50 stands for zero in the data rows.
Here are some points, one per row:
[74 27 62 55 38 58 59 23 33 82 58 48 30 57 23 46 31 61 47 55 40 39 41 41 63 71
 44 46 56 41 42 14 50 23 79 36 35 22 52 35 43 25 57 66 40 44 41 44 17 95 31 59
 36]
[38 43 61 44 46 28 61 86 56 53 59 49 47 88 37 73 41 42 47 11 79 49 57 56 64 54
 56 67 57 44  6 61 30 66 76 51 40 67 32 31 63 80 32 46 28 56 52 54 16 56 57 16
 48]
[46 21 54 44 35 55 34 37 46 43 23 46 43 85 53 19 20 30 57 88 28 66 81 42 57 62
 47 67 51 74 44 42 30 71 38 54 50 43 63 25 46 59 35 49 45 85 56 35 49 27 56 63
 84]
[39 38 63 34 31 86 60 50 34 62 63 80 54 49 20 66 80 42 51 79 74 50 58 53 66 14
 59 56 95 45 54 44 57 40 49 24 69 73 40 60 55 52 67 36 63 51 56 48 31 16 45 68
 60]
[43 60 64 44 20 42 38 37 46 69 50 43 23 34 48 37 99 51 48 31 44 32 62 62 98 47
 37 57 20 54 35 47 25 57 27 80 47 55 51 49 48 58 54 47 60 66 47 50 71 51 20 59
 24]
[56 35 49 75 17 68 34 79 33 31 32 66 50 52 56 41 42 77 55 27 50 58 61 45 32 14
 75 33 52 64 40 48 36 38 28 67 44 34 31 57 44 47 24 48 46  0 55 11 56 63 44 60
 51]
[19 35 79 39 45 31 86 80 32 65 21 27 61 59 65 56 54 57 71 44 44 44 47 72 55 68
 44 18 55 36 90 23 47 41 37 53 45 45 60 81 48 56 65 26 29 59 66 56 61 64 65 54
 65]
[70 44 67 31 61 83 70 70 67 35 36 25 53 47 42 31 47 78 20 33 10 13 34 38 46 47
 51 49 55 70 39 51 53 65 60 34 71 68 55 44 61 72 89 51 66 40 27 38 63 47 49 28
 63]
[34 84 24 34 30 47 41 53 57 35 54 53 39 49 31 58 33 55 48 42 60 51 54 54 47 63
 13 63 54 41 51 26 78 28 15 62 58 63 52 56 22 45 60 65 55 62 25  0 39 51 84 25
 43]
[37 71 36 45 98 40 27 43 27 63 44 71 66 54 52 48 66 45 55 40 31 98 55 53 72 41
 61 64 28 75 64 32 26 54 40 22 55 40 31 40 55 47 88 37 43 25 25 53 37 60 56 32
 64]
[35 46 61 38 67 41 60 83 55 43 26 41 30 41 46 61 60 52 21 42 53 91 32  3 56 40
 44 81 50 57 51 61 65 38 49 32 23 73 63 41 54 14 35 57 64 66 68 51 70 66 53 81
 42]
[37 71 68 62 43 45 47 64 61 35 87 36 53 24 74 65 34 35 34 93 40 46 42 24 77 26
 67 27 54 53 42 34 38 65 52 92 63 56 50 37 40 33 68 63 27 45 59 64 33 65 72 50
 52]
[68 32  9 54 62 42 80 43 54 30 36 43 23 43 58 68 27 35 52 59 59 58 49 75 75 51
 74 35 69 55 33 33 47 17 19 56 56 57 61 46 60 50 43 53 76 46 50 84 68 53 22 16
 55]
[40 56 49 95 22 27 38 83 76 59 40 82 36 43 24 43 67 50 59 73 37 56 64 67 19 67
 50 47 54 51 46 66 69 68 52 33 55 63 55 53 30 49 63 69 36 51 22 84 61 73 29 48
 65]
[70 34 23 39 19 47 61 44 49 28 65 64 41 48 73 51 41 60 35 44 76 65 34 59 23 35
 43 56 11 29 56 54 48 59 52 40 59 52 76 22 43 52 89  1 26 62 58 50 46 54 34 62
 46]
[14 65 45 68 42 54 62 21 41 58 55 30 33 73 50 62 49 40 60 34 37 58 31 40  0 38
 44 35 69 43 57 67 13 37 45 63 46 50 43 34 91 57 71 68 70 62 30 53 52 42 48 65
 42]
[87 37 70 75 65 83 52 44 55 36 63 77 55 75 52 37 63 36 55 37 70 82 43 18 63 55
 19  9 47 56 56 48 70 51 42 62 44 51 43 71 58 74 46 50 47 77 36 66 63 58 69 39
 39]
[47 65 64 24 62 75 40 38 34 23 35 44 22 36 32 43 43 63 49 67 21 70 57 59 48 41
 51 41 57  0 48 88 38 71 48 46 37 33 52 76 41 41 33 41 38 57 54 59 31 52 43 18
 29]
[62 53 46 19 26 58 42 56 57 51 42 42 87 51 50 44 38 42 46 35 88 53 30 66 54 49
 61 36 30 37 49 43 23 80 43 32 35 37 64 66 33 32 48 99 79 46 32 75 47 37 60 68
 58]
[73 64 34 51 84 37 42 70 56 86 70 81 56 64 46 25 27 50 57 42 39 41 45 45 63 74
 62 40 59  0 58 60 54 68 32 78 53 83 52 42 62 46 60 48 70 40 80 23 54 51 32 73
 62]
[46 55 78 73 55 74 61 47 40 50 61 53 49 37 76 36 57 29 84 35 53 38 77 56 55 56
 64 73 25 39 40 84 61 14 68 43 56 53 99 45 51 41 51 51 72 34 48 50 38 54 84 43
 71]
[27 46 30 54 46 35 74 11 75 60 65 46 99 73 15 52 47 47 47 45 35 45 62 30 57 20
 69 54 49 41 27 58 62 60 54 46 50 24 66 65 33 44 46 25 50 50 58 46 97 68 63 41
 42]
[89 56 35 52 29 51 87 55 33 89 48 46 50 27 66 67 48 55 56 67 47 53 53 67 42 51
 36 65 47 74 52 84 55 80 43 59 46 36  0 49 51 40 44 39 79 63 57 48 45 69 85 47
 57]
[50 31 67 59 53 40  8 24 56 46 43  9 61 16 34 51 58 60 66 61 83 65 31 69 45 58
 94 38 47 45 42 47 84 53 58 56 24 66 33 37 68 64 61 42 56 67 47 20 57 54 56 44
 61]
[56 53 26 22 53 36 60 54 68 59 50 54 47 61 62 45 98 14 33 74 34 44 45 50 26 53
 60  7 35 72 60 45 57 48 74 47 33 56 74 55 59 46 14 41 59 35 45 17 20 46 49 35
 41]
[40 46 56 70 65 48 32 23 57 58 44 60 57 28 61 50 51 53  8 19 43 42 47 64 31 67
 28 26 49 57  7 45 40 35 44 37 74 56 35 72 46 16 37 36 35 69 78 57 32 30 58 58
 82]
[34 68 40 41 45 69 37 63 82 26 57 73 51 58 61 80 37 90 66 63 53 27 63 50 73 82
 50 51 43 57 55 44 49 48 69 48 25 24 40 50 92 24 45 21 54 55 26 59 61 36 48 70
 54]
[50 69 59 40 31 45 41 45 56 54 32 72 40 40 47 24 38 40 83 44 43 51  0 39 35 55
 45 72 61 64 48 26 56 46 81 72 41 44 41 44 28 51 51 31 61 25 84 79 59 11 54 27
 35]
[50 71 48 56 61 47 61 29 41 52 51 29 20 37 34 59 18 46 51 22 72 40 92 26 39 52
 65 44 35 70 86 36 63 81 64 54 57 80 44 68 22 59 31 31 51 35 34 66 40 38 32 79
 49]
[47 79  4 43 40 52 38 36 31 32 59 32 50 63 54 29 71 92 62 45 54 47 44 50 64 57
 47 49 74 73 60 66 63 46 60 40 63 56 65 55 59 80 39 78 32 52 96 72 37 77 54 66
 67]
[34 49 72 39 63 35 51 50 82 63 44 42 68 58 58 34 32 69 46 80 51 49 54 49 53 32
 35 41 10 38 59 70 61  1 42 32 80 50 14 29 41 83 28 59 65 41 49 65 37 44 39 60
 33]
[51 27 57 75 42  3 42 37 13 23 53 46 64 52 54 42 67 52 16 58 67 34 35 34 65 73
 28 65 74 31 89 66 44 60 57 53 74 38 50 36 58 35 28 45 64 22 25 49 58 34 51 30
 56]
[65 38 49 36 83 32 49 67 24 59 69 49 38 37 43 47 57 60 87 75 70 20 50 18 14 46
 53 68 30 56 23 33 44 54 31 35 76 34 61 73 78 45 43 68 23 59 49 48 68 36 53 42
 36]
[19 40 35 83 71 77 67 61 39 62 65 34 43 55 67 48 39 41 22 62 52 68 53 84 61 60
 32 57 42 56 43 47 77 69 71 44 40 30 48 61 52 62 65 79 35 28 66 29 70 11 38 54
 20]
[61 14 40 46 58 33 12 53 70 50 49 41 75 39 78 68 34 26 81 27 25 34 53 54 58 14
 18 65 77 65 66 69 62 49 58 50 45 50 58 80 53 43 63 54 50 62 41 46 25 54 22 54
 29]
[70 71 71 22 76 62 54 52 47 52 58 57 74 39 38 51 47 37 38 47 59 51 51 89 35 62
 57 58 81 77 62 75 29 21 56 76 54 47 60 23 31 48 32 51  4 57 30 45 86 53 42 68
 38]
[72 56 57 69 65 65 42 39 63 28 44 57 61 61 69 94 82 36 34 50 28 23 64 48 25 55
 67 90 47 20 71 13 45 47 39 39 27 43 33 40 32 80 44 69 53 57 79 56 54 55 53 50
 51]
These points spread out most along one direction. How many in every 100 of the points above lie lower along it than each point below? Answers are rounded to whole numbers. More than half of the points above lie lower than the first one.
[37 71 68 62 43 45 47 64 61 35 87 36 53 24 74 65 34 35 34 93 40 46 42 24 77 26
 67 27 54 53 42 34 38 65 52 92 63 56 50 37 40 33 68 63 27 45 59 64 33 65 72 50
 52] --> 59
[43 60 64 44 20 42 38 37 46 69 50 43 23 34 48 37 99 51 48 31 44 32 62 62 98 47
 37 57 20 54 35 47 25 57 27 80 47 55 51 49 48 58 54 47 60 66 47 50 71 51 20 59
 24] --> 81
[70 71 71 22 76 62 54 52 47 52 58 57 74 39 38 51 47 37 38 47 59 51 51 89 35 62
 57 58 81 77 62 75 29 21 56 76 54 47 60 23 31 48 32 51  4 57 30 45 86 53 42 68
 38] --> 27
[65 38 49 36 83 32 49 67 24 59 69 49 38 37 43 47 57 60 87 75 70 20 50 18 14 46
 53 68 30 56 23 33 44 54 31 35 76 34 61 73 78 45 43 68 23 59 49 48 68 36 53 42
 36] --> 24
[72 56 57 69 65 65 42 39 63 28 44 57 61 61 69 94 82 36 34 50 28 23 64 48 25 55
 67 90 47 20 71 13 45 47 39 39 27 43 33 40 32 80 44 69 53 57 79 56 54 55 53 50
 51] --> 0
[61 14 40 46 58 33 12 53 70 50 49 41 75 39 78 68 34 26 81 27 25 34 53 54 58 14
 18 65 77 65 66 69 62 49 58 50 45 50 58 80 53 43 63 54 50 62 41 46 25 54 22 54
 29] --> 19
[19 35 79 39 45 31 86 80 32 65 21 27 61 59 65 56 54 57 71 44 44 44 47 72 55 68
 44 18 55 36 90 23 47 41 37 53 45 45 60 81 48 56 65 26 29 59 66 56 61 64 65 54
 65] --> 49
[62 53 46 19 26 58 42 56 57 51 42 42 87 51 50 44 38 42 46 35 88 53 30 66 54 49
 61 36 30 37 49 43 23 80 43 32 35 37 64 66 33 32 48 99 79 46 32 75 47 37 60 68
 58] --> 78
[56 35 49 75 17 68 34 79 33 31 32 66 50 52 56 41 42 77 55 27 50 58 61 45 32 14
 75 33 52 64 40 48 36 38 28 67 44 34 31 57 44 47 24 48 46  0 55 11 56 63 44 60
 51] --> 89
[87 37 70 75 65 83 52 44 55 36 63 77 55 75 52 37 63 36 55 37 70 82 43 18 63 55
 19  9 47 56 56 48 70 51 42 62 44 51 43 71 58 74 46 50 47 77 36 66 63 58 69 39
 39] --> 30
[51 27 57 75 42  3 42 37 13 23 53 46 64 52 54 42 67 52 16 58 67 34 35 34 65 73
 28 65 74 31 89 66 44 60 57 53 74 38 50 36 58 35 28 45 64 22 25 49 58 34 51 30
 56] --> 43
